Here are some points, one per row:
[ 1.2  0.1  1.1  0.6  0.4  1.4  1.1  1.2  1.   1.   0.3  0.4  0.9  0.8
  1.7  0.6  0.  -0.2  1.   1.5  0.2  1.   1.2  1.2]
[ 1.6  0.4  0.4  0.3  1.3  0.5  1.8  0.9  0.6  1.6  1.   0.6  0.2  1.
  0.5  0.6  0.6  0.2  1.2  1.   1.6  1.7 -0.2  0.9]
[ 0.8  1.6  1.   0.9  0.  -0.2  0.9  1.4  0.1  0.8  1.4  1.4 -0.3  0.5
 -0.1 -0.1  0.2  0.8  0.3  0.1  1.6  1.2  0.9  1.2]
[ 1.3  1.2 -0.1  1.6  1.3  0.2  0.4  1.2  0.5  1.5  1.8  0.6  0.4  1.4
  0.9  1.   1.1  1.1  0.2  0.7  0.8  1.3  0.6  0.5]
[ 1.1  1.5  1.2  1.3  1.3 -0.2  1.9  0.   1.6  0.4  0.5  1.4  1.2  0.2
  0.4  0.3  0.   1.5  0.5  0.   0.9  1.1  1.2  1.9]
[ 1.5  1.3  0.1  0.4  0.5  0.   1.6  1.7  0.4  1.2  1.1 -0.2  1.7  0.1
  0.1 -0.1  0.5  0.4  0.   0.4 -0.2  1.5  0.1  1.7]
[ 0.2  1.1  0.9  1.5  0.8  0.8  1.3  0.4  1.2  0.7  1.3  0.   0.9  1.4
  1.7  0.2  1.4  0.2  0.3  1.2  0.7 -0.3  0.4  1.3]
[-0.2 -0.1  0.   0.   0.2  1.5  1.6  0.3  1.1  0.4  0.5  1.2  0.8  0.9
 -0.1 -0.2  1.2  0.8  1.   1.1  0.5  0.1  0.7  0.4]
[ 0.8  1.4  0.4  0.1  0.5  1.4  1.6  0.4  1.1  1.2  0.5  0.8  0.7  1.8
  1.6  1.6  1.3  0.  -0.3  0.3  1.2  0.5  0.4  1.1]
[ 1.5  1.6  1.2  0.   1.7  1.3  0.3  1.5  0.1  1.1 -0.1  0.7  0.   0.9
  1.2  1.3  1.7  1.1  0.3  0.9  0.7  1.6  1.1 -0.1]
[ 0.5  0.6  1.7  1.3  0.2  1.6  0.   0.5  1.3  1.   0.3  0.3  0.8  0.4
  0.7  0.4  0.5 -0.2  1.4  1.5  0.9  0.9  1.9  0.6]
[ 1.5  0.5 -0.1  1.5  1.1  0.1  1.8  1.1  0.8  1.2  1.5  0.6  0.8  0.8
  0.3  1.2  1.1  0.   0.8  1.8  1.1  0.5  1.2  0.5]
[ 0.6  0.7  1.3  1.   0.6  0.   0.9  0.6  0.4  0.5  1.1 -0.4  1.7  0.
  1.1  1.1  0.   1.6  0.1  0.5  0.8  1.7  0.2 -0.2]
[ 0.1  0.2  1.1  0.5  0.9  0.   0.1  1.5  0.6  0.6  1.3  1.6  1.6  0.1
  1.9  1.5  1.6  1.4  1.1  0.9  1.7 -0.2  0.5  1.5]
[ 0.3  0.   1.5  0.6  0.1  0.8  0.5  0.   0.6  1.1  0.9  1.7  0.5  1.2
  0.5  1.3  0.5  0.1  1.5  0.9  0.4  0.2 -0.1  1.1]
[ 0.4  0.9  1.5  0.2  1.9  1.   0.4  1.1  0.1  1.3 -0.1  0.3  0.4  1.2
  1.   1.6  0.8  0.3  1.9 -0.3  1.   0.8  1.6  1.8]
[ 0.5  0.   1.2  1.   0.1  1.1  0.8  1.   1.3  0.5  0.6  0.2 -0.2  1.1
  0.   1.   1.1  0.7  0.7  1.1 -0.1  0.1  1.8  0.8]
[ 1.6  0.7  0.2  1.1  1.4  0.2 -0.3  0.3  0.6  1.5  1.5  1.3  0.5  1.6
 -0.2  1.2  1.2  0.2  0.3  1.   0.   1.7  0.6  1.2]
[ 0.9  0.3  0.6  1.7  0.9  0.5  0.   1.6  0.8  0.7 -0.1  0.3  1.4  0.5
  1.2  0.4  1.7  1.6  0.5  0.6 -0.1  0.8  0.   0.4]
[-0.2  1.1  1.7  0.8  1.7  1.   0.6  1.8  0.2  0.3  1.7  1.   2.   1.8
  0.   1.3  1.3  1.1  0.7  1.   1.5  1.5  0.2  1.3]
[ 0.5  1.7  0.6  1.7  0.   0.   1.2 -0.3  0.   0.   1.3  0.6  0.  -0.3
  1.4  2.   1.7  0.8  1.3  0.1  1.   0.6  1.5  1.4]
[ 0.3  0.9  0.3  0.5  0.5  1.7  1.2  1.5 -0.2  0.1  1.2  1.6  0.2  0.4
  0.4  0.8  0.6  0.2  0.1 -0.1  1.6  0.5  1.4  1.6]
[ 1.4  1.4  0.9  1.  -0.4  1.4  1.3  1.5 -0.1  1.5  0.7  1.3  1.9  1.7
  0.8  1.3  1.4  1.5  1.6  1.8  0.5  1.2  1.   0.2]
[ 0.2  0.5  0.7  1.4  0.3  0.5  1.   0.6  1.2  1.4  1.  -0.1  1.1  1.3
 -0.2  0.9  1.3  0.4  0.8  1.5  0.7  0.2  1.6  0.6]
[ 1.2  1.1  1.6  0.4 -0.4  0.1  1.1  1.6  0.   1.7  0.7  1.   0.5  1.5
  1.2  1.4  1.7  1.3  1.5  0.3  1.   0.5  1.6  1.5]
[ 1.2  1.7 -0.1 -0.1  1.6  1.4 -0.2  0.4  1.5  0.1  1.9  0.8  1.7 -0.1
  1.1  1.1  0.2  1.6  0.   0.6  1.2  0.5  1.6  1.4]
[ 0.   1.6  0.5  0.3  0.9  1.8  1.   0.8  0.1  0.5  1.5  1.6  0.7  0.6
  0.4  0.1 -0.1  1.  -0.1  0.3  1.5  0.1  1.1  0.9]
[ 0.4  1.   0.9  1.6  0.5  0.7  0.8  1.1  0.2  0.9  0.4  1.5  1.5  0.2
  0.5  0.3 -0.2  1.   0.3  0.5  0.1  1.  -0.1  0. ]
[-0.2  1.4 -0.1  0.9  0.7  0.5  1.5 -0.1  0.9  1.7  0.1  0.4  1.   1.8
  1.6  0.5  0.8  2.   1.4  0.3  1.4  1.7  0.8  0.8]
[0.9 0.1 1.6 0.6 1.4 0.7 0.5 0.3 0.8 1.4 0.1 0.2 0.6 0.5 0.7 0.3 0.8 0.8
 1.1 1.7 0.  1.2 1.5 1.3]
[ 1.4  1.1  1.7 -0.1  1.7  1.4  0.8  1.8  0.6  1.7  0.3  1.3  0.4  1.4
  1.5  1.4  1.   0.8  1.8 -0.2  0.9  0.2  1.4 -0.3]
[ 1.1  0.5 -0.3  1.6  1.7 -0.2  0.5  1.4  0.   1.3 -0.4  0.5  0.   1.5
  1.1  1.4  1.5  0.5 -0.1  1.6  0.8  1.4  1.3  0.8]
[ 1.  -0.1  1.3  0.3  1.   1.6  0.   0.9  1.7  1.1  0.9  0.   0.2  0.6
  0.7  1.   0.4  1.1  1.6  1.3  1.7  1.   0.9  1.3]
[ 1.3 -0.1  0.2 -0.1 -0.1  1.   0.1  0.9  1.5 -0.3 -0.2  0.7  1.5  1.4
 -0.1  1.4  0.4  1.6  0.   0.2  1.2  0.1  0.6  1.7]
[ 0.5  0.8  1.5  1.1  1.4  0.5  0.3  1.3  1.7  1.1  0.   1.9  1.2  0.1
  0.8  1.3  1.5  1.2  0.4  0.6  0.2  0.1  0.2 -0.1]
There is one direction along which these points spread out most. Take the direction at right angles to it along which they spread out most. Then take the direction at right angles to both along which they spread out most. Go by this last direction. How far along it is each point below, from 0 to 99? The average is 50, and the first point in the table lies past the average. One standard deviation of the points above along it is 16.
[ 1.6 -0.2  1.1  1.1  1.   1.9  0.7  1.4  0.9  1.1  0.9  0.5 -0.2  0.7
  0.3  1.   0.4  1.3  0.9  1.5  1.6  1.1  0.1  1.7] 57
[-0.1  0.3 -0.4 -0.1  0.1  0.9 -0.3  0.5  1.2  0.5  0.6  1.6  1.   0.8
  1.4  0.1  0.9 -0.2  1.5  0.7 -0.2  0.8  0.1  0.3] 67
[ 1.8 -0.1  0.2  1.5  1.1  0.6  0.   0.8  1.3  0.1  1.2  1.1  1.2  0.6
  1.2  0.7  0.1  1.1  0.8 -0.1  0.9  0.6  0.9  0.2] 54
[ 0.2  0.8  0.5 -0.1 -0.1  1.6  1.1  0.2  1.8  0.3 -0.1  0.9  1.1  0.6
  1.7  0.4  1.  -0.2  0.   1.   2.   1.6  0.   0.4] 61
[ 0.2  0.7  1.7  1.1  0.6  0.9  0.3  0.6  1.2  0.4  1.5  0.   1.1  0.7
  0.7  0.3  0.4  0.7  1.4  0.9 -0.2  0.7  1.4  0.8] 71
[-0.1  1.9  0.6  0.7  1.1  0.7  0.8  0.2  1.7  0.1  0.9  1.8  1.2  0.1
  1.3 -0.1  0.1  1.4  1.8  1.3  0.3  1.4  0.7  0.8] 56
[ 0.8  1.2  1.3  1.8  0.9  1.3  1.5  0.   0.2 -0.1  1.5  1.3 -0.2  0.1
  1.6  0.   1.8  0.7  1.2  0.3  1.2  0.3 -0.3  0.5] 43
[ 1.8  1.7  0.6  0.3  1.1  0.6  1.7  0.   1.6 -0.1  0.3  1.   1.2  0.2
  0.2  2.  -0.1  1.4  1.7  1.8  0.3 -0.1  0.3  0. ] 60
[ 0.9  0.6  0.6  1.1  1.4  0.3  1.5  1.1  0.6  0.9  1.8  0.5  0.2  1.5
  1.5  0.8  0.8  0.4  0.4  1.3  0.4  1.5  1.8 -0.3] 51
[ 1.   0.9  1.5  0.3  0.5  1.3  0.8  0.2  0.7  0.5  0.8 -0.3  0.9  1.1
  0.6 -0.1  0.5  0.1  1.   1.4  0.2 -0.3  0.   0.3] 76
[ 1.9  0.1  0.6  1.6  1.5  0.5  0.3 -0.1  1.4  0.1  1.   1.5  1.3  0.3
  0.1  0.4  0.1  1.6  1.   0.1  1.3  1.   1.2  0. ] 58
